[ -20   65  -26 -100   77   -3   81] = Q713
[-17  57 -24 -90  72  -4  72] = Q880
[-13  48 -21 -81  56   0  60] = Q892
[ -22   69  -26 -106   76   -2   85] = Q334
[ -23   73  -25 -112   73    0   89] = Q469
[-14  51 -22 -83  62  -1  64] = Q455
[-15  53 -23 -86  67  -3  67] = Q759
[-19  61 -25 -94  75  -4  76] = Q680
after: [77] -> [-3]
after: [69] -> [-26]
after: [48] -> [-21]

[ 12 -29  23  55  20 -15  38]  Q880
[ 10 -97 -20   4 -34 -66 -16]  Q759
[ 32  -9 -48 -23 -13  77  17]  Q334
[ 61 -15   9 -17 -22  41  -1]  Q561
after: [9] -> [-17]
after: [-20] -> [4]
after: [-9] -> [-48]
after: [-22] -> [41]

[ -6   2 -24  16  34  18   6   5  18   6 -15  50  -2  15  25] : Q561
[  1   4  25  10  -8  43  10  -4  14  14  -7 -41 -15  -6 -32] : Q759
[ 39 -24  21  -1  15 -11  -4  14 -12  15  18 -12  55  10 -37] : Q469
[ 28  26 -38 -30 -22  -1  -2  10 -34  -1  11 -10  11   8   5] : Q985
[ 18  -3 -26  18  28   2 -14  -5  38  14 -18  32  -9   9  25] : Q892
[ -3 -12 -12   4   5  13 -18  -1   8  26 -10  -8  -2   1  -4] : Q334
[ -4  15  15 -18  12  28  -7  24  20  17  35  21 -26  38  16] : Q680
[-31  18  33   0 -30  35  28   9 -63 -14  36  -8  -2   3 -20] : Q908
[ 15   8 -35  49  46  47  -5  -4  39  29 -11  88 -18  28  32] : Q713
after: [-9] -> [9]
after: [43] -> [10]
find: [ -4  15  15 -18  12  28  -7  24  20  17  35  21 -26  38  16] -> Q680
after: [33] -> [0]

[  3 -18  -3  15   4 -26  -1  -6   2   1  16   2   1  -2  -1] -> Q985
[ -5  25  -1 -25  -8   0  -2   1   0  -1 -20 -11  -9   1  15] -> Q561
[  3  -6   1  -4   4   0   7   2   3  -1  -2   5  13   2 -15] -> Q469
[ -7  -3   0   2  -4   2  -7   2  -3   2  -5   1  -6   1 -10] -> Q455
[-10 -15   3  10  -1   4  -1   4   1   2   5  -2   1   2  16] -> Q759
[-10 -15   3  10  -1   4  -1   4   1   2   5  -2   1   2  18] -> Q398
[  4  -1   3   2 -48   8   2   9   0   5   0 -32 -58   4  81] -> Q680
[ 3 -6  1 -4  4  0  7  2  3 -1 -2  5 -9  2 -6] -> Q892
find: [  4  -1   3   2 -48   8   2   9   0   5   0 -32 -58   4  81] -> Q680
after: [-58] -> [4]
find: [ -7  -3   0   2  -4   2  -7   2  -3   2  -5   1  -6   1 -10] -> Q455
find: [ 3 -6  1 -4  4  0  7  2  3 -1 -2  5 -9  2 -6] -> Q892
after: [-25] -> [-8]

[ 28 -95 -10 -37   4] -> Q455
[ -9 -56 -64  73 108] -> Q561
[-51 -56 -64 -55  35] -> Q680
after: [-10] -> [-37]
after: [73] -> [108]
after: [-95] -> [-10]
after: [-55] -> [35]
find: [ -9 -56 -64  73 108] -> Q561

[-23  -6 -14  36 -64   1 -63 -15 -41  -5] : Q455
[-23  -5  21  36 -64   1  14 -15 -41   7] : Q908
[ 38  -5  21  36 -64   1  14 -15 -41   7] : Q892
after: [-6] -> [-14]
find: [-23  -5  21  36 -64   1  14 -15 -41   7] -> Q908
find: [-23  -6 -14  36 -64   1 -63 -15 -41  -5] -> Q455
after: [-14] -> [36]

[-18  24  43  42] = Q455
[-18 -17  25  18] = Q892
[-18  24  23 -22] = Q469
after: [-17] -> [25]
after: [25] -> [18]
find: [-18  24  43  42] -> Q455
after: [43] -> [42]
find: [-18 -17  25  18] -> Q892

[-47  -8  41 -66  49]  Q561
[ 25 -16  12 -13  12]  Q455
[-17 -81  28 -31  14]  Q398
[ 26  50 -10  29 -17]  Q334
after: [26] -> [50]
after: [28] -> [-31]
after: [-47] -> [-8]
after: [-31] -> [14]
after: [41] -> [-66]

[  1 -11   3  -1 -13  -8 -15 -16  -5 -17  13 -10 -16 -28 -19   4  -7 -12
  13 -41 -15   3 -11 -19 -14   8 -22 -57 -11 -56   7 -13   1  -6] -> Q334
[ 1 18 -4  1 12  5 16 21  0 20 -6  4 18 21 41  2  4 18 -9 58 17  7 14 18
 18 -1 36 80 14 80 -7 12  8  1] -> Q713
[ 14   2  -9   7   2  -4   5   4  -6   4  -5  -8   4   7  32   4  -6   1
  -9  29   1   8   2   6   2  -1  20  44  -2  64  -9   3   6 -20] -> Q455
[ 13 -49 -25  13 -48  21 -52 -52  13 -48  21  23 -51 -52 -46   7  26 -53
  13 -32 -56   7 -47 -50 -50  14 -10 -36 -51 -77  29 -53  -1   3] -> Q680
[ -4 -15  -6  -7 -11   8 -21 -15  10 -12   5   3 -19 -19 -26  -3  11 -10
   4 -39 -11  -2 -17 -23 -15   3 -23 -51 -15 -68  11 -10  -5   6] -> Q561
[-3 21 14  1 15 35 18 24 27 23 27 31 20 30 19  4 39 15 22 41 16  8 11 25
 22 26 28 44 13 31 23 13 20  7] -> Q892
find: [ 1 18 -4  1 12  5 16 21  0 20 -6  4 18 21 41  2  4 18 -9 58 17  7 14 18
 18 -1 36 80 14 80 -7 12  8  1] -> Q713
find: [ -4 -15  -6  -7 -11   8 -21 -15  10 -12   5   3 -19 -19 -26  -3  11 -10
   4 -39 -11  -2 -17 -23 -15   3 -23 -51 -15 -68  11 -10  -5   6] -> Q561

[  7  25  89 -45] = Q398
[  7  21  82 -45] = Q334
[ 2  9 25 -7] = Q892
[ 27  22  74 -35] = Q985
[  3  16  46 -17] = Q561
[19 30 42 18] = Q713
[ 2 28 41 13] = Q469
after: [3] -> [16]
after: [89] -> [-45]
after: [28] -> [41]

[  7 -28  25 -16  -8  -4  40  35 -15  13 -47]  Q985
[  8   1   0   5  36   3 -27 -24  21 -27  55]  Q680
[  7 -41  30 -10  -7  -5  40  39 -17  21 -93]  Q469
[  8   1   0   5  36   3 -27  54  21  -4  55]  Q880
after: [-17] -> [21]
after: [-16] -> [-8]
after: [-15] -> [13]
after: [39] -> [-17]
after: [-8] -> [-4]
after: [25] -> [-16]

[ 23  12 -22  -4 -10  -8   9] = Q398
[ -9  -3 -36   3  10   6  -3] = Q908
[-17 -15 -16   9 -16  -4   9] = Q680
[ -9  -3  24 -23 -14 -14  12] = Q759
[ -9  -3 -36 -14   2 -10   6] = Q713
[  12   23 -112  -27   -6   -9   -7] = Q880
[ 15  13 -29 -14   2 -10  25] = Q334
after: [13] -> [-29]
find: [ -9  -3 -36   3  10   6  -3] -> Q908
after: [-22] -> [-4]
after: [-15] -> [-16]
after: [-8] -> [9]
after: [10] -> [6]
find: [ -9  -3  24 -23 -14 -14  12] -> Q759

[  8  -7  -2 -13  -3   4  -4  -4   4   8   4  -9  10   0  -5   5  -9   6
  -2  -3 -28  -6  92   1   4   2   0 -11  -6   3] -> Q880
[  8  -7  -2 -13  -3   4  -4  -4   4  -8   4  -9  10   0  -5   5  -9   6
  -2  -3 -19 -10  75   2   3   8   2 -13  -6 -14] -> Q908
[  8  -7  -2 -13  -3   4  -4  -4   4   8   4  -9  10   0  -5   5  -9   6
  11  -3 -19 -10  75   2   3   8   2  -3  -2   6] -> Q892
find: [  8  -7  -2 -13  -3   4  -4  -4   4   8   4  -9  10   0  -5   5  -9   6
  -2  -3 -28  -6  92   1   4   2   0 -11  -6   3] -> Q880
find: [  8  -7  -2 -13  -3   4  -4  -4   4   8   4  -9  10   0  -5   5  -9   6
  11  -3 -19 -10  75   2   3   8   2  -3  -2   6] -> Q892
after: [-8] -> [4]
after: [1] -> [4]

[  9 -31  11 -18 -19 -10 -17 -21] : Q713
[ -6 -30  17 -18  16 -19  11 -16] : Q892
[ 44 -22 -10  -9 -62  22 -47 -22] : Q561
[ 84 -13 -22   0 -82  59 -63 -22] : Q908
[ 23  11 -23  12 -61  28 -46  -3] : Q985
[-19   2  -3  -3  37 -52  33  13] : Q334
[  6  45 -28  28 -54  27 -39  21] : Q759
[ 52 -41  12 -23 -51   4 -42 -31] : Q398
[ 11  35 -27  23 -57  29  -2  13] : Q680
[ -5 -48  66 -29  53 -30  31 -27] : Q455
[-19 -36  44 -25  94  -5  69 -16] : Q469
after: [6] -> [45]
after: [-42] -> [-31]
after: [-51] -> [4]
after: [-6] -> [-30]

[-36  -1 -33 -36 -37 -27  -5   0] : Q334
[-37   2 -35 -39 -38   2 -18 -37] : Q880
[-42   7 -41 -37 -37 -26  25  37] : Q398
[-50  11 -52 -36 -44  47  66 106] : Q892
[-38   6 -35 -34 -38 -62  28  59] : Q455
[-36  -1 -39 -36 -37 -27  -5   0] : Q469
[-30   1  26 -34 -33 -93 -28 -13] : Q680
[-30 -38 -24 -37 -34 -64 -44 -65] : Q759
[-40   1 -38 -39 -39  10  -1  -8] : Q908
find: [-38   6 -35 -34 -38 -62  28  59] -> Q455
after: [28] -> [59]
find: [-40   1 -38 -39 -39  10  -1  -8] -> Q908
after: [47] -> [66]
after: [25] -> [37]
after: [-18] -> [-37]
find: [-50  11 -52 -36 -44  47  66 106] -> Q892

[103 -35 -49  -2 -50 -35] : Q892
[104 -31 -99 -30 -29  -5] : Q334
[ -48  -40    6 -100  -47    5] : Q561
after: [104] -> [-31]
after: [-31] -> [-99]
after: [-99] -> [-30]
after: [-29] -> [-5]
after: [-50] -> [-35]
after: [-49] -> [-2]

